A single turn carries every row of the set below to another of its rows. Some are shown first; where does it send the rows asked next?
J_716: [  0   1   2  -6 -10   4  13 -10   3 -14   6  -5  -5   7  -6 -11  -5  -6
  -7   0  10  -4  -7   6   2  -5 -15   2  -9   3   7  -2   8   3  -7]
J_897: [  0   2   0  -7 -10   3  14 -13   4 -14   5  -6  -4   7  -7  -8 -10  -4
  -8   1   7  -7 -10   3   5  -3 -12   3 -12   1   7  -4   7   1  -9]
J_539: [ -7   0  16  -4   7  20   6 -11  -1  -5  -5   4   4   7 -11  -1  -3   9
   2  -9   8  -1  -5  16  -1  -6   0   9   0   9  10   5  -1  -5  -3]
J_977: [ -2   4  13 -18   9  10   2   7  -9   3 -10  -7  -3   4 -16   5  -8  -6
  -1   1  -4  -4  -3  -1   2   6  -6   1  -5   3  -2   8   2 -10 -15]
J_914: [ -2   0   3  -6  -9   3  15 -10   3 -16   4  -2  -5   6  -8  -9  -7  -3
  -8   0   9  -5  -9   4   4  -7 -13   2 -11   4   5  -4   8   5 -10]
J_784: [-21  -5  14 -15  -6  11   1  -7   2 -15   2   1   2   3  -4  -5  -6   6
   3  -5  11  -3 -11   6  18   9 -21   0  -3  10  14   3   5  -8  -2]
J_240: [ -2   2   1  -8  -8   6  12 -12   2 -16   6  -4  -2   6  -7 -10  -8  -5
  -7  -1  12  -6  -6   4   2  -5 -13  -1 -13   3   6  -5   5   3  -6]
J_202: [ -9  -6  16  -3  12  16   8  -8   1  -1  -1   0   1   7   2  -2  -1   2
   2 -15   0   2  -6   2   5  -9  -3   5  -8  -4  12   7   4 -11  -7]
J_711: [  0   3   1  -8  -7   7  13 -12   6 -15   4  -5  -6   7  -5  -9  -7  -6
  -8   3   9  -2  -9   6   2  -5 -10   1 -14   2   7  -2   7   3  -8]
J_563: [-18  -3  14 -11  -9   9   2  -8   4 -16   2   0   3   3  -3  -3  -8   7
   5  -4  13   0  -8   7  12  13 -20   4  -3  11  16   2   3 -10  -2]
J_326: [ -8  -5   7 -10   8  13   1   0   0   1 -10   2   1   5  -3  -1   9  -6
   2  -4  12   0   4   0  18   8 -22   6  11   6   1   0   0  -4 -13]
J_232: [  6   3   3 -16   2   3  -6  -6  -6  -3   9   5  -2   2   0  -3  -5   1
   6  -8  -2   5  -9   5  -3   7  -1   5  -9  12   0  -1   1   5 -20]
J_760: [ -7  -5   4 -12   4  16   4  -1   5  -1  -9   1   0   3  -1   3   6  -6
   5  -4  14   0   6  -3  15   9 -20   9  10   4   1   3  -1  -2  -9]
J_179: [ -2   2  13 -21   9  13   2   5  -8   2 -11  -9  -2   5 -14   7  -8  -3
   0  -1  -3   1  -3  -2   6   7  -5   2  -7   5   3  10   2 -12 -16]
J_865: [-21  -3  14 -14  -6  12   4  -6   2 -16   1   0   1   1  -4  -6  -5   6
   5  -6  12  -1 -10   3  13  12 -23   1  -3  10  16   0   1  -9  -4]
J_959: [ -3  -6  12   3  13  19  -5  -8  -1  -6   0  -4   4   7  -3   4  -7   2
   6  -5   9  -2 -15   8   6  -6  -3   2  -3  15   4  -5  -6  -6 -10]
J_991: [ -7  -7   5 -12   8  16   3  -3  -1   1  -8   3   1   3  -3  -1   7  -8
   4  -3  13  -2   6  -2  13   9 -20   3  10   5  -1   3  -3  -6 -11]
J_871: [ -2   7  12 -20  12  13   1   2  -9   4 -11  -7  -3   5 -15   5 -11  -3
  -1  -2  -2  -2  -3  -2   3   8  -6  -1  -6   2   1   3   2 -12 -18]
J_264: [-20  -4  15 -14 -10  10   3  -4   3 -14   1   1   5   2  -1  -6  -6   6
   4  -7  12  -6 -10   7  13  10 -21   5  -4  11  15   3   4  -7  -4]
J_609: [ -7  -4   6 -12   5  14   1   1   2   1  -6   0   0   3  -3  -2   9  -8
   3  -6  11  -2   4  -2  16  11 -21  10  12   5   0   3  -2  -5 -12]
J_132: [  5   5   4 -16   2   1  -5  -7  -9  -4   8   6  -2   4  -4  -6  -9   2
   5 -11   0   0  -9   7   0   7   0   8  -7  10   1  -1   5   4 -20]
J_116: [  4   5   4 -17   1   2  -6  -6  -7  -4  12   3  -5   3  -4  -6  -7  -2
   7 -10  -1   2 -12   6  -2   8  -1   7  -7  11   2  -1   3   6 -18]
J_134: [-20  -1  14 -13  -9  11   0  -5   3 -14   1  -2   2   2  -6  -3  -8   5
   5  -4  12  -4 -11   6  13  11 -24   2  -1   8  13   3   3 -10  -1]
J_228: [ -4   2  14 -21  10  10   2   3  -9   6  -9  -9  -3   5 -13   5  -7  -2
  -2   0  -6  -1  -3   0   6   9  -7   0  -4   2   4   8   4 -10 -18]
J_553: [ -9   5   2   0  13  21   6 -12   0  -4   3  -2  -2  12   3  -2  -4   7
  -7  -4  -4   0  -8  -2   8   0  -1   9   2   2   9  -3   1  -6  -5]
J_831: [  8   2   3 -15   2   1  -6  -7  -7  -1   5   6  -3   2  -2  -5  -8  -1
   7  -7   0   0 -11   9  -3   6  -2   6  -5  11   1  -1   3   5 -21]
J_149: [ -1  -4   7   0  17  15   3  -9   4 -12   3  -3  -1  -3  -8   4  -7  10
   6  -7   3   0  -6   0  12  -1  -6   9   2   1   6  -6  -6  -1  -3]
J_535: [ -4   3  12 -19  10  11   3   3  -9   5 -10  -4  -4   6 -16   6 -10  -3
  -2   3  -4  -3  -5   0   6   7  -5   0  -3   3  -2   7   5 -12 -19]
J_847: [ -9  -7   4 -11   6  14   3   1   1  -2 -10   0   0   2  -5   2   8  -9
   4  -2  11  -2   2  -1  18   9 -21   7  10   6   1   1  -3   0 -10]
J_82: [  4   3   3 -16   1   3  -1  -8  -8  -4  10   7  -4   2  -3  -8  -8   0
   5 -10   0   1 -10   3  -5   7   0   6  -7  12   1  -2   1   2 -21]

J_865 turns into J_82
J_760 turns into J_711
Where do these go?
J_897 turns into J_228
J_132 turns into J_326
J_116 turns into J_609
J_149 turns into J_553

